Each row of R is roughly a mix of the hidden directions of one of 3 groups.
R, 120 rows:
[[ -8   1 -19 -34  33   8  32  26  42  34  -2  11]
 [ 18  12  15 -12  10 -24 -43   7  38  29 -42   1]
 [  4 -13  38  14  -9  20  57  35 -14   7  18  10]
 [ 13 -11 -24 -13   1  -5  -1 -18 -35  64  16 -22]
 [ -4 -19 -31  -8   5 -11  20 -48 -17 -14  30  43]
 [ 35  -4 -11 -35  21  -6 -24 -36  26  35 -21 -14]
 [-35 -25   4   7 -15  -5 -12  17  59 -12   0  35]
 [  8 -13  58  -1 -44  14 -28  -8  21 -14  -4 -14]
 [-38   0 -48  -7  38  14  15  20 -21  -4  21  23]
 [-26  -4 -52 -14  29  36  -9   0  14  20  33   3]
 [ 56 -13 -11  11  21  -6  16  23  16  47   6 -12]
 [ 48  15 -17  25 -19  -9   4 -14 -52  24   2  -8]
 [  7 -23   1  49 -11  -7  45  -6   5  20 -15  40]
 [ 47  32  27 -36   9   7 -42  12   7   6  -6  10]
 [ 22  17   4 -45  23 -10 -29 -19  29   3 -16 -41]
 [ -7  30  -9  31  -8 -20 -27  34  -5 -21  11 -50]
 [ -6  -7  -1  -9 -44  -5   6 -16 -30 -37  25 -47]
 [-26  20 -30  -8  11   7 -13 -15  37 -35  -1 -48]
 [ 15  -6 -49 -16  24   5   3  -3  46  35   3  24]
 [-43 -34 -26   5 -20  10  -3 -20  -1 -28  22 -39]
 [ 33  -6 -21   4 -45  21 -35 -17 -39  -5   3  19]
 [ 11  28 -31 -20 -57   9   9  21 -15 -33  -5   3]
 [-23  -5  49  -7  16  15 -21  -2  -2  27  -1 -53]
 [ 26   2   4 -73   3   3 -12  23 -19 -17  -5   3]
 [-30  18 -36   8   2 -17   7   9   9  -8 -23  62]
 [ 34 -29  10  17 -40  -5  40  35   7  -4 -23  -7]
 [-10  -1  21 -13  28  -5 -40 -42   9  38  -2  32]
 [-42   6  -2  33 -16  -7  -5  31 -29   0  27 -41]
 [-41   3 -25  20  19   6  12  13 -10  23  11  58]
 [ 69   2 -11  -1   1  18  29  24  20  -7 -17   8]
 [ 23  37 -29 -34 -10  40   6   7  -5  -2  -5  42]
 [ -1  22 -50 -21 -44 -12   0  -1 -16 -12   5  40]
 [ 56  -5 -14 -43  -6  16 -19   6 -10  10  -2  36]
 [ 34   0  14  -2  16  21  39   8  -2  60  13  -3]
 [ -4 -33   4 -35  -2  14  29 -56 -15  -5  13  23]
 [ 65   4  20  18 -24 -19  24  12  -3   0  26 -12]
 [  3 -21  -3 -33  22  31  44   0  11  34 -12  33]
 [ -4 -21  20 -18 -50  41  -6  38   5  12  17  10]
 [-26  -8  14 -31  15  32 -30 -25 -32  -5 -17 -37]
 [-41  31 -34  28  -9 -12 -13  16 -20 -33  19  19]
 [ -7  18  -4 -25  52  19 -18 -10  12  48   3  20]
 [-54  16  12  -1  12  34  -6  18 -27  33  22 -13]
 [ 46 -22  40  -7   0  21  -5   4   0  31   7  41]
 [ 41  19 -14 -23 -12  -5 -16  -2  27   7 -35  48]
 [-54  19 -16  42  14 -20 -12  24  -9 -25  12  -3]
 [ 27  15 -12   1  -9  21   3   6  48 -19  54  16]
 [ 12  36   8   2  10 -15  56  35 -32  -9  13  -4]
 [  8  36  19 -32  -6  14  -5  39 -32   0  27 -34]
 [-27 -18  15  24  35  24  30  16 -15   7  29 -40]
 [ 33 -13   6 -35  -9 -19  -6   3 -48  46  -4   8]
 [ -6  22  30  26  -3 -31   6 -20 -36  14 -45 -21]
 [ 11  18 -32 -25  35  -6  49   6   7  31 -19 -18]
 [-28 -23  -1 -28 -24 -20  24  -2   0 -46 -20 -36]
 [ 15  -7 -26  -2  11 -17  -4  -9 -72 -27 -11   1]
 [ 29 -14 -44 -26  22  18 -23 -26 -42  -3   4  -8]
 [-38  23  -6   6  32  -8  41  20   0  45  -9 -14]
 [-46  20  24 -15  22  18  24  28   4 -31  26 -17]
 [-42   1  -3  39 -26  -5  20  46 -10 -26 -12   5]
 [-26   8  12  14 -28   6 -16  31 -50 -24  35   3]
 [  5 -45  -1   5   6 -17  57  22  25 -11 -23 -13]
 [-47 -10  32  20   1 -28  12 -11 -15  16   1 -47]
 [ 15   4 -17  34  26   8  -1  18 -12  53  34  25]
 [ -1 -24  16   1  -8  36  11 -19  14  25  36 -51]
 [-21 -15 -18  30  -4  33 -19   7   5 -37  30  43]
 [-18  23  10 -35  -1  11 -11  35 -36 -16  31 -37]
 [-36 -11  13 -22   8  22 -43 -34 -19 -17 -31 -18]
 [ 38   9  10  42 -49 -10  -7 -13   7  35   1   3]
 [-17  11 -44  26 -15 -10 -17 -11  20   6 -13  55]
 [-37  27 -11   4  27  29   7  19  27 -37  21 -25]
 [-13  20  36  -2 -12  36 -32 -36 -25 -27   8  20]
 [ 20 -27   7  39 -32 -10  -7   0  23  52   9 -14]
 [-34 -15  13  17   2   7  28  57   9  28 -20 -17]
 [ 33  22  26  10   6 -22  24   5  45 -35  27   2]
 [ 30  -6  22 -31 -10  28  49  14  27 -11  -3 -27]
 [-13  10 -24 -23  39   2 -59 -19  22 -14  -3   8]
 [-13   3 -20  63 -20  -6  15 -29  34  -6 -11 -13]
 [-32   4  11  12 -39  37 -50 -26  -7  -9  -1   2]
 [ -6  -8  23 -12 -19  22  -9  16 -46 -52  22 -11]
 [-43 -21 -12   2  52 -14  30   0  26 -14 -14  13]
 [ -6  21 -42 -18  -7  32  26  23   2 -29  23 -34]
 [ -1  25   7   6  -5  -4 -58 -38 -26   9  33   3]
 [  0  -1  -5  -8   5  46 -25 -20 -20  13  39 -46]
 [ 28  16 -19  10  -9 -19   7  41  22 -33 -18 -44]
 [-22  -4  24  56 -13  -4 -38  -3 -12  -8  17  34]
 [ 14 -14   3 -51  34  24 -16 -15 -12 -37   4 -26]
 [  3 -22  24 -21 -45   6 -39  -4  -5 -48   6  -6]
 [  6  27  17  26 -30  16  27  30 -12   6  50 -15]
 [-47  -3  29  20  -4 -31   8  21 -23 -38 -12  19]
 [-42 -10  -9  -8  30  17  33  23  18 -46   3  16]
 [-24   9   1  14 -16 -37  16  20 -63  19   3  -6]
 [-25  -8  42 -49  -4  30  -3 -25   7   4 -31  -1]
 [  5 -18 -64  11   4   2 -20 -13  18  29   6  34]
 [ 29 -33  19  -4  -2  29  38  -4   4  26 -13  45]
 [ -9   9  15 -46 -22  27   8  31 -15 -31 -19  34]
 [-15  16 -44 -22  36  12  33  24 -33  16   7   7]
 [-31 -19   9 -10  -2 -21  60  26 -32  -8  -9  -5]
 [-23 -15  -9  10 -50  28 -18  20 -43  19   2  16]
 [ 13 -28 -10 -18  -5 -42  21 -18  20 -37 -12 -40]
 [ 17  16  45   6  -2  21 -33   6  41 -37  -1  14]
 [ 11   6  34  27  -1 -39  36  12  19  38 -19 -18]
 [-14  -8 -36 -36   0  -2 -16   6   6 -60 -15  20]
 [-26   6  12  41 -32 -27 -29  34 -14  15   4 -28]
 [ 18   8 -31  41   1 -36 -19 -39  19  -5 -11  27]
 [-31  -3  17   6 -58  17 -10  26   5  12 -18  36]
 [ 31  -3 -11  -2   9 -14  15 -38  31  45 -31 -22]
 [ 32  32 -41   1 -10 -38 -22  16  23 -27 -15   3]
 [ 14 -10  11  11 -14  22 -64  -8  -4 -13  25  36]
 [ 24 -12  -6 -59  27  -8   9  -5  26  -7 -38  13]
 [-56  -7  11   0 -28  43 -14  20 -14  24  11 -11]
 [-43   0  23 -21  47   2  21  14  26  -1   2 -32]
 [ 56   5   9  19 -42 -14  17  20   9  -9  23  23]
 [ 16   2  10 -53  36  37  15 -12  22  20 -19   3]
 [ 22  19  15  -3  -5   7 -71 -24  16   7  10 -18]
 [-11  -3 -27  -5  -4  28  40 -10 -36 -26  45  -7]
 [-24  12 -18 -10  19 -10  26  23 -63 -18 -14  12]
 [  4   9 -22  34 -16 -43  -5  41  20 -31 -23  -7]
 [-36  12 -22   7 -24 -31  -2  21  -7 -42   2 -41]
 [  1  31  11 -12  13  27  16   4 -48 -19  31 -38]
 [ 20 -48 -26 -30 -22 -15   2 -40  -5  21 -18 -14]
 [  1 -48  15 -45 -22 -11  34  -5 -16  -3 -13 -25]]

One row of each group comes first, with its name. Which group is each row after those in?
[ 23  27  25  26 -35 -35  29  20   0 -13 -14  30]	N
[ 48  -8 -14 -32 -52 -12   6 -24  -9 -14   4 -13]	M
[  1  23  14 -31  15 -19  37  48 -26 -13 -19  19]	C

[  6  18 -24  19   1 -43  -2  -4 -41  45 -18  18]	C
[-39  20  -2   1  22  27 -19 -25 -36   6  44   5]	M
[-52  11 -24  14 -34  -7  10  47 -18   8  -1   8]	M
[ 23  -3  29   0   2  10 -53 -32  45  -7  -8   2]	C
[ 11  53  10  30 -13   7 -21  36 -28   3  24  14]	C
[ 7  9 55 42  4 19 24  9 14 31 17 -8]	C
[-11  -8 -21   7  -5  41 -47 -30  18  -3  39 -12]	N
[  8  33 -10  16  14 -32  54  24 -27  20  -8   8]	N
[-49 -29 -10  27  -9 -16  -4   5 -45  -9  16  25]	C
[-56   2   5  -6 -22  -8 -21 -29 -34 -20  24 -15]	M
[ 65  20 -21 -26  14   4   0  13  30  10 -17  -6]	M
